In the data rows, zero lies at 4.5, halfway between 4 and 5.
Here are some points:
[2 5 5 6 5 4 6 4 6 5 5 5]
[2 4 5 5 7 5 5 6 5 8 6 5]
[4 4 5 5 5 6 5 5 5 6 5 4]
[3 5 5 6 5 4 5 6 5 5 6 4]
[5 3 5 4 5 2 5 6 6 7 4 4]
[2 6 4 4 6 1 6 7 6 8 4 5]
[7 3 3 2 3 9 2 3 2 3 4 5]
[0 1 3 6 4 9 3 2 5 3 3 5]
[3 2 2 3 3 9 1 2 2 2 3 5]
[9 5 1 0 2 1 0 3 0 0 1 2]
[5 3 4 3 3 7 3 3 3 4 4 5]
[3 3 4 6 4 7 5 3 5 5 5 5]
[3 3 4 5 5 3 5 4 6 7 4 5]
[3 3 4 5 4 3 5 4 5 7 4 5]
[4 8 9 5 5 8 7 5 6 1 6 5]
Then 18 other points, each followed by its number:
[7 5 5 3 4 3 5 5 5 5 5 4] 0
[3 2 3 5 4 9 3 3 5 3 4 5] 1
[4 4 6 4 6 4 5 5 5 6 5 5] 2
[7 4 4 4 3 7 3 4 3 4 4 5] 3
[3 4 5 5 5 6 6 4 6 4 4 5] 4
[9 4 2 0 2 3 0 4 1 1 1 3] 5
[4 6 6 4 5 4 6 4 5 3 5 5] 6
[3 6 5 6 6 3 5 7 5 6 5 4] 7
[2 6 5 5 6 1 7 5 7 7 4 5] 8
[0 1 1 3 5 9 2 4 0 9 6 4] 9
[2 2 4 6 5 6 6 4 7 6 4 6] 10
[7 5 5 3 4 3 3 4 4 3 4 4] 11
[9 4 3 2 3 7 1 5 2 2 3 5] 12
[3 3 4 6 5 6 5 4 6 5 4 5] 13
[4 5 6 5 5 6 6 3 5 4 5 5] 14
[9 7 5 3 4 0 3 6 4 2 4 4] 15
[5 5 6 4 5 5 5 5 6 5 4 5] 16
[2 1 3 6 4 4 7 3 8 9 4 6] 17
Which of these numbered points is nearest to each point below, ignoring the direction in which the first points spread most? Its number follows each.
[5 8 8 5 5 4 6 5 5 2 6 4] > 6
[2 6 5 8 5 6 7 4 3 2 6 4] > 14
[8 4 4 2 3 4 3 3 2 3 4 4] > 0
[3 3 5 6 4 5 6 3 6 7 5 5] > 13
[2 2 4 5 6 7 4 5 3 8 7 4] > 9
[4 3 4 4 4 7 4 3 4 4 4 5] > 13
[2 6 4 8 6 3 5 7 4 5 7 4] > 7
[2 6 3 8 6 2 6 6 2 5 7 4] > 7
[9 6 4 3 5 0 3 7 4 3 4 4] > 15
